(in the rows, 128 means zero)
Rotation paths and how fast each direction turns (degrees each step):
Each turn is a multiple of 5 degrees from 10 to 175, or 0.
Each row of a path follows its step; steps can be skipped.

step 2: [124 131 127 127 140 146 139 125 132 143 122 129 123 126 114 124 150 131
 132 135 127 127 123 132 130 136 117 130 125 115 124 137 135 142 131 117
 137 121 134 122 133 123 127]
step 7: [121 142 132 112 118 135 144 135 132 140 138 127 123 126 134 133 138 123
 126 137 138 134 131 127 128 131 124 138 137 110 128 130 130 133 133 126
 135 124 129 140 136 144 125]
step 10: [122 136 118 126 128 126 135 117 135 145 134 146 122 124 127 135 130 130
 129 132 124 137 115 131 126 125 110 126 127 136 120 130 127 140 140 133
 145 124 132 129 116 127 135]
step 13: [122 136 129 124 124 127 142 131 137 147 114 121 136 128 128 134 136 125
 140 131 123 128 146 126 113 129 127 134 133 139 121 128 138 128 138 125
 143 132 127 141 133 122 129]
step 18: [128 142 132 116 124 138 141 122 132 145 122 132 119 123 124 140 125 134
 131 129 121 123 127 112 119 126 116 125 127 133 130 129 133 133 120 133
 131 109 116 126 135 121 136]
step 25: [121 134 122 138 129 126 126 129 130 141 122 123 134 136 121 144 128 129
 147 125 127 130 125 126 131 122 133 110 141 125 126 123 134 136 132 127
 148 131 141 142 136 132 129]
step 29: [121 120 124 129 132 136 124 131 137 143 113 132 130 133 125 129 128 136
 131 141 132 130 126 131 131 116 121 127 138 115 122 137 147 134 129 123
 140 112 132 142 129 119 128]
step 37: [121 138 121 124 127 137 133 125 138 135 142 133 117 130 129 135 136 120
 135 133 128 130 114 120 144 115 122 119 138 120 123 130 144 139 136 137
 135 132 127 130 133 127 133]
step 39: [123 127 134 128 133 136 142 131 132 137 125 134 115 143 128 142 132 123
 137 127 129 124 119 125 127 127 124 136 139 124 127 122 125 126 133 108
 148 115 126 141 125 130 132]
[131 123 127 127 126 128 127 130 124 131 125 132 130 128 127 128 129 126
 128 126 131 128 129 128 130 129 132 125 134 127 129 130 130 125 127 132
 130 132 123 133 129 126 131]
85
[128 125 129 125 130 127 127 132 130 129 131 130 128 125 130 128 127 134
 129 130 129 128 124 127 127 122 126 131 127 126 126 128 123 125 126 130
 129 123 124 130 127 128 129]
35
[129 131 126 126 123 130 130 126 128 127 135 131 128 132 131 129 125 129
 127 128 134 125 129 124 131 128 128 126 124 124 131 127 124 129 129 128
 130 131 129 129 129 129 130]
25
[130 129 129 130 128 124 130 126 127 125 130 129 128 127 123 131 124 127
 131 127 129 128 130 128 129 122 125 127 130 129 128 127 133 127 126 131
 130 126 128 122 128 129 132]
55
[128 127 128 133 130 125 126 125 128 128 124 128 130 131 131 129 124 129
 125 127 127 131 131 126 124 128 124 124 129 126 130 125 126 129 126 126
 132 125 130 133 124 127 129]
70

step 4: [126 129 118 134 124 124 127 139 121 138 125 141 119 132 143 120 141 128
 123 134 123 129 126 127 134 136 132 131 122 117 136 129 122 125 135 117
 138 130 131 127 121 126 138]
step 5: [138 132 138 132 134 122 132 137 123 146 136 130 122 123 125 126 134 125
 135 137 127 133 133 135 127 132 128 117 129 126 129 138 140 143 119 124
 126 133 129 134 129 117 122]
step 12: [132 134 137 131 118 125 126 128 124 130 111 129 124 131 135 113 137 132
 123 137 127 129 120 134 115 131 133 133 130 115 138 120 133 117 131 126
 127 130 127 122 128 115 128]
step 19: [131 131 123 127 131 126 139 139 127 124 137 136 133 139 133 124 134 130
 120 123 131 140 138 132 129 131 144 124 142 119 132 129 119 126 134 116
 136 128 127 121 121 132 118]
step 30: [119 143 134 121 127 119 136 137 134 143 137 125 128 125 130 125 130 132
 122 130 118 131 129 130 118 131 138 116 130 111 128 131 134 124 130 124
 129 132 130 140 132 125 122]
step 31: [133 130 133 132 124 119 127 133 137 117 127 141 130 125 139 131 130 120
 134 119 121 129 139 124 126 139 127 134 141 129 144 136 135 131 127 124
 125 130 137 134 132 114 124]
step 32: [127 141 134 126 128 139 115 131 124 130 131 150 130 134 125 130 128 142
 122 125 117 120 128 134 133 132 131 121 132 135 125 125 140 136 131 135
 130 128 125 120 127 118 131]
step 38: [120 131 132 119 122 121 116 134 137 144 134 138 130 138 129 121 142 125
 131 137 126 124 143 138 115 132 131 126 129 131 125 123 126 125 131 129
 129 137 123 130 132 132 125]
step 39: [134 133 133 119 124 121 128 134 142 131 144 130 120 128 130 131 126 145
 132 124 122 128 124 119 116 134 122 133 131 117 133 137 127 127 130 126
 129 125 139 130 133 117 117]
[129 122 126 122 130 126 129 128 129 129 127 124 127 130 130 131 124 130
 123 126 127 132 131 129 126 126 126 130 131 127 128 127 130 130 127 124
 125 129 130 130 128 125 125]
130
[129 127 130 129 129 125 135 129 128 128 124 129 133 127 128 127 132 124
 130 130 128 128 131 132 123 129 131 127 127 130 127 127 130 124 123 128
 126 128 127 129 131 129 123]
100
[127 123 127 131 125 128 124 132 124 130 125 135 129 126 126 127 126 125
 128 123 129 130 133 128 131 129 127 127 128 130 127 130 127 130 129 124
 129 129 130 127 128 131 125]
120
[127 130 130 129 129 127 126 127 129 125 124 128 127 127 124 129 130 125
 124 132 125 125 131 130 132 124 127 128 132 127 131 127 130 132 126 132
 125 132 132 126 130 127 129]
70
[127 129 131 125 126 125 130 127 136 128 133 129 134 128 125 123 126 129
 129 127 128 129 131 125 129 127 130 132 128 125 126 130 128 130 130 128
 128 130 127 126 127 131 126]
35

step 3: [124 118 133 135 116 120 117 121 126 130 129 134 130 124 140 127 144 123
 115 123 128 146 126 133 122 122 129 124 123 122 130 115 121 134 122 137
 124 124 120 127 132 143 118]
step 5: [132 115 117 132 133 139 143 118 127 120 122 134 125 140 128 133 127 125
 120 140 132 132 145 117 127 135 127 120 130 125 136 132 131 130 128 119
 122 138 113 133 122 137 126]
step 6: [124 124 124 128 128 132 141 129 129 121 117 124 114 113 144 126 133 127
 128 134 136 121 134 122 118 133 127 124 126 116 124 131 141 135 114 123
 142 139 138 130 136 128 128]
step 7: [128 142 129 122 125 134 121 123 136 120 123 126 117 129 125 128 132 124
 122 119 138 136 140 134 114 129 126 117 130 124 133 126 118 117 124 115
 144 121 138 139 135 120 126]
step 13: [144 124 122 139 130 133 110 144 124 124 115 127 127 127 134 124 136 133
 132 136 119 129 123 134 124 134 144 124 127 124 133 134 128 132 138 130
 122 137 117 124 120 117 131]
step 28: [118 137 115 132 135 133 121 120 134 124 134 142 134 145 124 133 123 119
 136 128 122 128 118 117 118 136 128 138 123 136 140 118 142 128 124 119
 133 127 135 136 128 125 126]
step 33: [137 122 112 141 133 128 126 109 125 120 134 136 132 120 118 139 128 130
 137 136 131 137 125 128 116 138 117 127 138 129 127 131 135 129 121 119
 126 118 131 118 124 133 135]
step 35: [137 121 128 118 137 130 119 123 128 127 121 126 118 128 131 131 127 123
 122 129 128 137 125 114 127 129 132 112 124 137 120 116 116 125 132 133
 127 114 138 130 150 133 127]
step 37: [114 127 133 135 131 116 140 126 139 132 125 121 127 137 137 136 127 117
 117 119 131 130 139 126 127 130 127 132 126 135 123 140 123 136 126 113
 123 124 122 120 131 147 139]
[127 131 130 133 129 124 125 124 129 129 129 126 132 127 128 125 127 127
 128 125 125 134 129 131 124 130 126 132 131 127 130 129 125 128 128 125
 130 130 132 125 126 130 126]
85
[130 127 129 131 124 129 132 132 125 134 128 128 124 128 128 127 129 131
 130 128 128 125 127 128 124 131 132 132 131 124 128 127 126 133 129 133
 130 129 130 125 127 128 128]
155
[127 129 124 130 132 130 131 125 129 131 131 122 125 129 132 132 126 128
 126 132 124 128 127 127 128 126 132 131 128 129 126 126 130 125 129 126
 128 129 128 129 122 129 130]
80
[128 127 128 126 131 125 130 131 128 125 129 128 127 129 129 131 128 126
 131 130 128 127 133 127 123 121 124 130 126 127 129 132 124 129 128 132
 126 131 127 127 126 131 127]
55
[129 127 126 126 128 127 128 132 127 127 129 131 132 123 128 131 128 131
 127 133 127 131 125 134 128 127 126 127 133 133 124 126 126 130 130 130
 130 127 126 127 125 129 127]
35
[129 130 125 126 123 132 129 126 131 129 127 132 132 127 129 128 130 128
 125 128 120 127 132 130 129 125 128 129 127 127 135 128 128 129 130 130
 130 127 128 130 129 128 129]
175

step 6: [119 136 125 139 123 125 127 134 129 142 134 137 130 125 132 122 138 127
 142 114 128 120 133 136 135 116 134 124 138 128 134 133 123 122 134 132
 139 125 108 143 138 122 106]
step 12: [126 107 131 131 127 111 130 120 143 113 114 139 133 136 136 130 117 124
 126 132 123 129 136 130 126 120 132 126 139 128 127 125 137 112 133 121
 131 116 122 123 143 137 116]
step 15: [132 110 117 133 134 125 121 120 128 115 119 132 126 129 142 123 123 125
 136 104 121 136 136 132 126 128 122 120 135 126 120 137 148 121 125 141
 133 119 128 139 136 125 133]
step 16: [137 117 126 124 127 123 144 132 129 130 135 114 125 128 135 119 121 135
 128 123 131 129 134 118 113 125 123 122 131 137 136 122 133 124 103 132
 122 131 122 133 131 104 142]
step 19: [126 133 132 118 123 117 128 148 123 139 127 120 126 120 133 135 118 145
 135 113 138 129 140 137 120 118 137 132 136 132 141 113 134 126 109 126
 119 131 132 123 129 124 124]
step 23: [113 119 134 125 129 135 132 121 141 137 130 137 129 124 129 124 127 115
 116 120 124 134 124 134 139 105 120 134 121 117 125 121 120 133 124 118
 118 131 113 121 114 117 123]
step 34: [138 132 124 138 123 142 126 118 133 124 128 135 130 135 130 132 112 136
 137 130 125 126 116 114 143 121 131 133 149 131 121 129 125 151 121 138
 121 129 122 125 134 120 135]
step 36: [122 134 137 131 119 143 116 123 138 129 127 115 134 139 128 126 130 137
 135 122 135 128 132 115 136 122 133 140 127 130 142 133 104 133 124 127
 129 136 137 127 127 115 110]
step 38: [122 136 133 135 131 120 132 138 132 132 146 135 142 137 131 131 131 134
 121 124 129 134 141 115 135 129 137 128 126 137 118 123 122 123 138 128
 139 151 146 135 139 120 121]
[132 126 127 129 126 129 130 125 131 130 129 127 128 128 129 127 129 130
 120 133 127 127 126 125 130 123 131 131 129 129 130 133 126 127 127 127
 126 129 131 129 130 123 131]
160
[128 130 132 131 130 126 129 125 124 130 130 128 131 130 127 132 125 128
 123 128 130 132 132 129 127 129 129 126 128 123 129 127 128 129 132 130
 124 131 125 130 124 128 131]
120
[127 128 128 127 130 130 124 130 128 124 129 127 130 129 126 130 128 125
 128 127 125 127 127 131 128 124 128 133 126 125 135 130 130 125 122 131
 128 131 127 133 127 130 128]
85
[131 128 125 127 124 129 133 128 127 127 133 126 131 126 126 129 133 130
 128 129 126 127 127 130 126 128 130 125 127 123 128 123 130 133 123 132
 128 128 129 126 131 129 130]
135
[125 129 133 127 126 135 128 127 129 131 128 126 127 127 128 126 129 125
 128 127 129 132 126 129 123 129 128 127 127 127 133 126 123 129 126 123
 130 126 125 128 130 128 131]
110
[124 134 130 125 126 130 130 127 129 128 126 128 131 124 125 134 129 127
 127 127 125 131 127 126 133 127 128 130 128 129 126 126 127 127 128 128
 126 127 128 128 130 124 122]
25
[129 129 125 132 128 127 129 125 127 128 128 126 130 127 133 132 125 130
 129 130 127 132 125 134 128 126 126 128 133 132 130 129 126 127 129 131
 132 126 126 129 131 131 128]
115

step 1: [119 118 119 121 127 120 128 129 114 132 126 129 131 119 121 125 126 131
 110 131 108 132 145 113 126 129 137 118 122 127 125 129 122 131 127 126
 115 115 133 136 131 124 130]
step 10: [129 117 133 114 126 130 136 115 134 128 136 133 140 132 121 150 137 125
 118 127 127 142 133 136 143 133 115 125 132 123 135 127 123 134 118 119
 125 133 128 123 135 127 134]
step 14: [128 142 125 133 134 124 123 121 130 125 115 124 117 119 135 125 121 132
 134 134 113 129 125 127 121 141 135 127 139 129 132 127 119 120 141 120
 143 115 133 134 130 131 146]
step 17: [132 138 128 120 138 117 117 113 115 119 118 119 136 124 130 130 131 127
 129 133 132 118 120 135 124 125 131 129 125 130 132 125 121 109 135 122
 142 120 120 134 110 123 125]
step 21: [124 109 113 137 130 131 118 133 131 137 128 117 133 136 130 128 123 131
 144 127 118 131 124 119 126 131 118 140 133 126 109 132 133 137 118 128
 124 130 130 125 126 135 112]
step 23: [122 133 126 123 141 122 130 119 120 116 122 136 123 139 121 138 127 128
 113 141 131 131 141 123 129 131 125 138 118 141 126 127 140 129 132 127
 126 109 127 121 120 119 132]
step 25: [130 138 142 131 124 131 127 129 148 135 129 132 131 124 125 131 121 123
 128 126 139 135 129 135 132 114 126 131 125 126 148 150 129 127 133 128
 129 141 117 132 129 138 137]
step 26: [126 138 120 120 131 130 121 133 120 124 126 111 117 141 120 127 125 133
 110 138 126 141 139 137 126 136 139 126 129 132 120 129 132 141 137 128
 136 118 130 139 130 133 131]
step 27: [122 131 132 139 128 112 123 127 126 134 121 127 121 133 132 130 132 140
 140 125 120 136 125 129 143 132 123 122 138 119 123 115 124 122 108 123
 129 142 136 128 143 122 123]
[128 129 127 130 127 126 131 128 128 134 127 125 127 129 125 127 127 130
 129 129 125 126 129 124 131 128 134 124 130 130 125 127 132 128 131 124
 127 131 130 127 128 134 129]
55
[131 126 126 130 125 130 124 128 126 130 126 127 131 128 128 129 123 130
 130 127 133 129 127 126 125 126 126 128 121 127 129 126 128 130 132 128
 129 134 126 130 125 130 127]
85
[133 132 126 129 134 133 126 127 125 126 133 127 131 130 128 127 127 128
 130 127 128 124 129 128 131 128 133 124 127 127 127 130 129 129 126 130
 128 127 126 129 130 128 124]
170
[130 128 130 128 126 130 125 131 125 132 123 124 125 128 128 131 133 124
 127 132 132 127 126 129 130 127 131 127 132 128 131 126 128 126 127 131
 129 130 129 132 128 124 125]
35
[128 129 131 130 128 132 131 130 129 128 129 131 127 125 130 128 130 129
 128 133 125 124 131 123 129 126 129 132 127 124 128 129 128 128 130 132
 130 128 126 132 125 129 134]
65
[131 128 128 126 127 126 126 128 129 129 127 128 127 130 125 123 124 132
 129 130 127 126 127 129 129 123 129 128 127 131 135 131 126 125 131 129
 129 122 130 127 126 125 130]
130
